[  1  39  30 -13  -5 -17 -13 -28 -23  -9  48  -2 -11 -21 -25 -10 -11 -24
  54 -26   5 -15   6  -9 -21  22 -14  29 -17 -21  -7  48  -7  42 -19  40
 -15  -4 -13 -23 -29   2  -2   6   0 -22  20 -11 -19  -8 -13 -39  29   1
  26  -2  10  15 -20  19  35  13] : U
[ -8 -20 -16 -14   7 -15  -6   0 -16 -11 -25  -3  -1  -1 -14   7 -18  -2
 -28 -19  -6 -18  -7   3 -13 -13   2 -12 -24   2   0 -25 -13 -20 -12 -17
 -22 -17   8  13  -2  -7  -7 -13 -19  -7 -14   0  13  -9 -11  27 -15   0
  -7 -20 -15 -18 -17 -11 -18 -11] : Y
[ -8 -20 -16 -14   7 -15  -6   0 -16 -11 -25  -3  -1  -1 -14   7 -18  -2
 -28 -19  -6 -18  -7   3 -13 -13   2 -12 -24   2   0 -25 -13 -20 -12 -17
 -22 -17   8  13  -2  -7  -7 -13 -19  -7 -14   0  13  -9 -11  27  11  16
   9  14 -15   8 -51  -5  19   0] : K
[ -4  16  24  -5  -5  16 -36 -27 -50  11  16  12  42  -6 -24  16   9  18
  10 -45 -11 -41 -24  -9  -5  19  19  15 -46 -40  -1  10  10   8 -21  20
   9  15 -15 -10 -37   3   3  -4   1   7  -3 -37   4  14 -42 -29  -3   4
  -7   0   8  -6  19   0   8  -2] : Q
[ -2 -38 -37  -6 -16   0  13  19  24  -7 -57 -11   1  -8  23  -2   2  18
 -60  28  -9  20 -13  -8  10 -28   1 -31  16  10  -6 -56   6 -53  10 -50
  -1   3 -20  21  30  -1  -1  -5   5  16 -26   5  -4 -10  14  31 -37  -9
 -36  -2 -15 -10  23 -30 -42 -18] : M
[ -2 -38 -37  -6 -16   0  13  15  24  -7 -57 -11   1  -8  23  -2   2  18
 -60  28  -9  20  18  -8  10 -28   1 -31  16  10  -6 -56   6 -53  10 -50
  18   3 -20  21  30  -1  -1  -5   5  16 -26  12  -4 -10  14  31 -37  -9
 -36  -2 -15 -10  23 -30 -42 -18] : R
q: [ -8 -20 -16 -14   7 -15  -6   0 -16 -11 -25  -3  -1  -1 -14   7 -18  -2
 -28 -19  -6 -18  -7   3 -13 -13   2 -12 -24   2   0 -25 -13 -20 -12 -17
 -22 -17   8  13  -2  -7  -7 -13 -19  -7 -14   0  13  -9 -11  27 -15   0
  -7 -20 -15 -18 -17 -11 -18 -11] : Y
q: [ -8 -20 -16 -14   7 -15  -6   0 -16 -11 -25  -3  -1  -1 -14   7 -18  -2
 -28 -19  -6 -18  -7   3 -13 -13   2 -12 -24   2   0 -25 -13 -20 -12 -17
 -22 -17   8  13  -2  -7  -7 -13 -19  -7 -14   0  13  -9 -11  27  11  16
   9  14 -15   8 -51  -5  19   0] : K
q: [ -2 -38 -37  -6 -16   0  13  15  24  -7 -57 -11   1  -8  23  -2   2  18
 -60  28  -9  20  18  -8  10 -28   1 -31  16  10  -6 -56   6 -53  10 -50
  18   3 -20  21  30  -1  -1  -5   5  16 -26  12  -4 -10  14  31 -37  -9
 -36  -2 -15 -10  23 -30 -42 -18] : R

[  1   1   0   4 -18   7   1   1   1  -7  -7  -5  -6  -8  15   5  18 -25] -> H
[ -5  15   0  -1   5  14   8  13 -20  -5 -16  -2  -2   1  -2   0  17  21] -> W
[ -3   1   5   3 -23 -12   1  29 -11   5  -1  -2  -1  -5   9   0   1 -19] -> S
[-10 -26  -4  -2   7   7  15   7  15   9  17  -4 -10   7  -6   8  15  21] -> A
[ 14  21  -7 -17   2  -6  -2 -25  10   6 -28   0   4  -4   9   2   5  15] -> F
q: [ -5  15   0  -1   5  14   8  13 -20  -5 -16  -2  -2   1  -2   0  17  21] : W
again F:  : [2]
q: [-10 -26  -4  -2   7   7  15   7  15   9  17  -4 -10   7  -6   8  15  21] : A
q: [ -3   1   5   3 -23 -12   1  29 -11   5  -1  -2  -1  -5   9   0   1 -19] : S
q: [  1   1   0   4 -18   7   1   1   1  -7  -7  -5  -6  -8  15   5  18 -25] : H

[-23 -51  21  -9  20   8] = B
[-41  47  -4  26  30   3] = C
[-40  48  -4  26  30   3] = J
[ -6 -57  26 -12  18  13] = P
[ 31  14 -12  -6 -31  -8] = X
[ 19  21  21  -5 -34 -13] = G
[-18 -55  24 -10  20  10] = N
[55 55 28 28 55 55] = Z
[ 11  31 -23  -2 -35 -17] = D
[-21  32   0  18  23   6] = V
q: [-23 -51  21  -9  20   8] : B
again G:  : [21]
q: [-18 -55  24 -10  20  10] : N
q: [ 11  31 -23  -2 -35 -17] : D

[-22 -39   0  -6]  Kizu
[22 -9 -9 -9]  Los
[ -6 -39  -6  -6]  ratib
[ 41 -24  37  17]  Rivo
again ratib:  : [-6]
again Los:  : [-9]
q: [ -6 -39  -6  -6] : ratib

[ 15 -19  16  16  35  21] = E
[-42  35 -36 -19 -46  21] = T
[-43 -43 -43 -43 -46 -43] = L
again L:  : [-43]
again E:  : [16]
q: [-43 -43 -43 -43 -46 -43] : L

[ 1 -5 -5  4]  naf
[-10 -23 -47   4]  savit
[-21 -32 -27  29]  Gof
[-14   9   5 -20]  Dit
[-7 -7  6  2]  Nivi
[19  2  2  2]  vugus
[ 9 24  9  9]  siniz
[-26 -39 -60  27]  Tuv
again vugus:  : [2]
again siniz:  : [9]
again naf:  : [-5]
q: [-21 -32 -27  29] : Gof
again Nivi:  : [-7]

[ 2  6  4  5  4  2  0 -7 -9  4 -8  3 -9  4 -5 -2  4  4] -> Miz
[  3 -28 -21 -25 -15 -21 -14  24  43  40 -14 -11  44 -20  12   0  42 -18] -> volu
[-10   7   5   6   4   6   5   4   2   5   3   3   1   5  -8   5   0   4] -> Ruza
[ 18   3   1   2   0   7  11 -11 -21   1 -19  -1 -20   0  13  -3 -19  13] -> Muge
[-10  10   7   9   6   7   5  -5 -11   8  -9   5 -12   8  -6   3 -12   7] -> radag
[ -1   7   5   6   4   9   5   9  10   5   9   3   9   5 -16   4   8   5] -> vimeg
[ -3   8   5   7   5   1  -5  -8  -8   6  -8   5  -8   7 -12  -3  -7   5] -> tos
q: [ 2  6  4  5  4  2  0 -7 -9  4 -8  3 -9  4 -5 -2  4  4] : Miz
q: [-10  10   7   9   6   7   5  -5 -11   8  -9   5 -12   8  -6   3 -12   7] : radag
q: [ -1   7   5   6   4   9   5   9  10   5   9   3   9   5 -16   4   8   5] : vimeg
q: [ -3   8   5   7   5   1  -5  -8  -8   6  -8   5  -8   7 -12  -3  -7   5] : tos
q: [-10   7   5   6   4   6   5   4   2   5   3   3   1   5  -8   5   0   4] : Ruza

[-56 -56 -56 -56] -> turiv
[13 13 13 13] -> zon
[34 -3 13 53] -> nizik
again turiv:  : [-56]
again zon:  : [13]
q: [13 13 13 13] : zon

[ 41 -18 -46  41  22 -15  25  -8  44 -18 -22  49 -48  19 -20  23  12]  kon
[  9 -48  35 -29   9  42 -16  -8  26 -36 -10 -40  42  32  -1  50 -10]  moraz
[-48  19  35 -29  26  42 -16  -8  26 -36  26 -40  42  32  -1  50 -10]  Vada
q: [  9 -48  35 -29   9  42 -16  -8  26 -36 -10 -40  42  32  -1  50 -10] : moraz
q: [-48  19  35 -29  26  42 -16  -8  26 -36  26 -40  42  32  -1  50 -10] : Vada

[  8  -7   8   8 -13   8  -6   3  -6 -11   3   6  10   8   4   8 -11   7
 -19  -5  -7   4   7  -3   4  -8   7  -3  -9  -7] = lor
[ 15 -14  15  14 -13  15 -15 -14 -13  14  16  15  14  15  14  15 -12  15
  14 -13 -14  15  15 -15  15 -14  15  15 -14 -14] = tezu
[ 35 -16  27  39 -12  27 -32 -51  -6 -10  31  30  26  19  42  29  -3  25
  -6 -41 -17  32  27 -36  31 -22  26 -23 -28 -32] = Mok
[ 31 -52  39  30 -46  40 -36 -14 -59 -52  42  39  36  49  18  37 -57  46
 -36 -20 -51  39  42 -36  42 -45  43 -50 -35 -35] = buf
q: [ 31 -52  39  30 -46  40 -36 -14 -59 -52  42  39  36  49  18  37 -57  46
 -36 -20 -51  39  42 -36  42 -45  43 -50 -35 -35] : buf
q: [  8  -7   8   8 -13   8  -6   3  -6 -11   3   6  10   8   4   8 -11   7
 -19  -5  -7   4   7  -3   4  -8   7  -3  -9  -7] : lor
q: [ 15 -14  15  14 -13  15 -15 -14 -13  14  16  15  14  15  14  15 -12  15
  14 -13 -14  15  15 -15  15 -14  15  15 -14 -14] : tezu

[ 12  21  12  -8   3   6  11  12 -37  18  12] = buril
[  0  24   3 -28  -1 -16 -17  18  -3 -10  20] = Vil
[ 12  41   4 -30  11   3 -30  -6 -19  -4  -4] = Vib
[ 39   8  27 -16   9  28  -6  12 -19  -6   7] = dab
[ 11  21   2  -8   3   6 -12  12 -37  21  -9] = togog
[ 49  15   8 -17  13   1  13  13   2 -10  49] = suti
[ 39   8  27 -16  24  28  -6  12 -19  26   7] = kogul
[  2  18  -9   3  13   2 -17  39 -33  11  24] = Fetig
again buril:  : [12]
again Fetig:  : [2]
again togog:  : [21]
q: [  0  24   3 -28  -1 -16 -17  18  -3 -10  20] : Vil
again dab:  : [-6]
q: [ 12  21  12  -8   3   6  11  12 -37  18  12] : buril

[ -4 -23  -9 -17  -2 -23 -23 -23 -23  26]  gofo
[ -9 -23  -9  -4  -9  -4  -4 -35   2  26]  letud
[ -4 -23  -9 -17  -2  -4 -11 -12  -1  -1]  Ded
again gofo:  : [-23]
q: [ -9 -23  -9  -4  -9  -4  -4 -35   2  26] : letud
q: [ -4 -23  -9 -17  -2 -23 -23 -23 -23  26] : gofo
q: [ -4 -23  -9 -17  -2  -4 -11 -12  -1  -1] : Ded

[ 13 -10 -12 -20   5   1   7  12 -10   3   9   7  -7   5  19  -3   7  18] -> ripum
[ 12 -14   0   0   0   1  23  15   0  -3   1   3  11  25  11  -5   5  14] -> zuz
[ -1 -13  -8 -21   8   2  11  -7  -8 -15   6  -8   1   7  10  -7  12 -11] -> vof
[-12 -10  -7   5  -9   8  26  -4   1  -7  13   4   3 -11  15 -12  -6  -6] -> tomod
[ -3   2   5  -2  -7 -14  -9  14  19 -21  -9  14 -14  19   8 -20   3 -10] -> Suta
[ -7   7 -12 -14 -11  -4 -11   4  15 -25   1   4   5  11  34  -2   6  10] -> kato
[ 24   1   8  -1   0  -6  20  13   6 -30   4   0  33   9  16 -20   3  -6] -> ripu
[  2   6  12  12   6  -9   2  21 -10 -15  -7  -5  12  11  31   6  11  16] -> Sebu
[-10   3   3 -10   4   7   5  -4   1 -10   9  10   7 -10  15  -2 -13   7] -> rukif
[ 12   2  -7 -13  -7 -22  22 -17  19 -12   7  -6   6   6  51 -11  20  10] -> zub
[  2  -3   1  -9   8  10  21   4   0 -16  24  -7   3  11   4  -4   0   2] -> binal
q: [  2   6  12  12   6  -9   2  21 -10 -15  -7  -5  12  11  31   6  11  16] : Sebu
q: [ 12 -14   0   0   0   1  23  15   0  -3   1   3  11  25  11  -5   5  14] : zuz

[ 10  -1   9  -3 -11 -20   9   2] : keve
[ -7  15  15 -10  12  15   7   0] : sute
[ 1 -1 -1  1 -5 -4  6  5] : rozu
[-16   6 -22  -3 -14   6  27   6] : vaga
[  5  -1   5   8 -17  -6 -11  12] : lif
[  4   9  25 -11  28  12  -6   1] : riz
[  6   0  23 -16  -4  -3  29  -1] : let
[  3   5  27 -11 -15  -1  13  -6] : kibis
[  1   1  -7  -2 -31 -21  10  27] : fulo
[ 22  28  37 -19  -5 -46 -23  -4] : gidi
[ 13 -13   1   5   9   0  11  -3] : Mes
again fulo:  : [1]
again vaga:  : [6]
again sute:  : [15]
again keve:  : [9]
q: [ 1 -1 -1  1 -5 -4  6  5] : rozu

[-27  28  11  51  22   5 -36  21   5  43  36  22 -31  15] : komuv
[ 24  27 -27 -53  -3  20   5  19   0  -6 -22   7  -2  -4] : Niv
[ 24   4   8 -31  15  35  -6   6 -28  35 -15  17  -6  35] : pugig
[ 40   6   1 -42  13 -25  -2 -25 -25  29 -21   3  -6   7] : bonal
[ -1  22   3  12  17  10 -23  18  -9  34  12  14 -20  10] : zimo
[  2  19   3   4  15  11 -18  16 -11  32   7  17 -21  12] : giv
[-21  26  12  43  21   6 -33  19  -6  42  31  22 -30  14] : Bosin
[ 42  14 -14 -54   4  20   3  11 -14  13 -25  -5  -2   1] : feg
[ -2  20   7  14  16   8 -23  16 -13  37  14  18 -20  12] : dibik
[ 34  -3  12 -36  16   9  -6   3 -35  40 -19  20  -4  13] : Gel
[ 35  -2  13 -36  17   9  -5   2 -36  41 -20  19  -4  14] : zizot
[ 10  -5  17 -47  10   4   2   4 -36  29 -26  58   2  22] : gigo
again feg:  : [-14]
again bonal:  : [-25]
q: [ -1  22   3  12  17  10 -23  18  -9  34  12  14 -20  10] : zimo

[-28 -15  34   9 -36  35   9] -> patu
[-30 -10  29 -44   6 -14   6] -> did
[  0 -33 -12 -26   7 -33  39] -> gogo
[-23 -24 -23  26  14 -28  13] -> Fipa
[-22   0 -22 -14 -36   1  22] -> zok
[ -2   3 -23 -19  40 -45  30] -> kavan
[-27 -44 -41   0 -44  -8  31] -> siga
[-6  7  4 30 41 16 36] -> pev
again did:  : [6]
again zok:  : [-22]
again siga:  : [-44]
again patu:  : [9]
again Fipa:  : [-23]

[-12  18 -10  16  18  -9  18 -10  18 -10  17 -11 -11 -11  18 -10 -10 -11
 -10  18  17 -12 -11  17 -10  18  17 -10  17 -11  17 -10  18 -11  17  17
  18  18  17 -11 -11] -> gaf
[10 -6 10 -6 10 10 -6 10 -6 10 -6 10 10 10 -6 10 10 10 11 -6 -6 10 10 -6
 10 -6 10 10 -6 10 -6 10 -6 10 -6 -6 -6 -6 10 10 10] -> sevog
[-44  27 -44  21  27 -41  27 -44  27 -43  26  27 -44 -44  27 -43 -44 -43
 -42  27  28 -44 -44  26 -44  27  25 -43  28 -44  26 -44  27 -45 -44 -44
  27  27  26 -44 -44] -> dalup
q: [-12  18 -10  16  18  -9  18 -10  18 -10  17 -11 -11 -11  18 -10 -10 -11
 -10  18  17 -12 -11  17 -10  18  17 -10  17 -11  17 -10  18 -11  17  17
  18  18  17 -11 -11] : gaf
q: [-44  27 -44  21  27 -41  27 -44  27 -43  26  27 -44 -44  27 -43 -44 -43
 -42  27  28 -44 -44  26 -44  27  25 -43  28 -44  26 -44  27 -45 -44 -44
  27  27  26 -44 -44] : dalup
q: [10 -6 10 -6 10 10 -6 10 -6 10 -6 10 10 10 -6 10 10 10 11 -6 -6 10 10 -6
 10 -6 10 10 -6 10 -6 10 -6 10 -6 -6 -6 -6 10 10 10] : sevog

[-24 -24 -24 -24] -> bokof
[ 1 -2 11 -2] -> nud
[  2 -12   2   2] -> Felo
again bokof:  : [-24]
again Felo:  : [2]
again nud:  : [-2]
q: [-24 -24 -24 -24] : bokof
q: [ 1 -2 11 -2] : nud
q: [  2 -12   2   2] : Felo

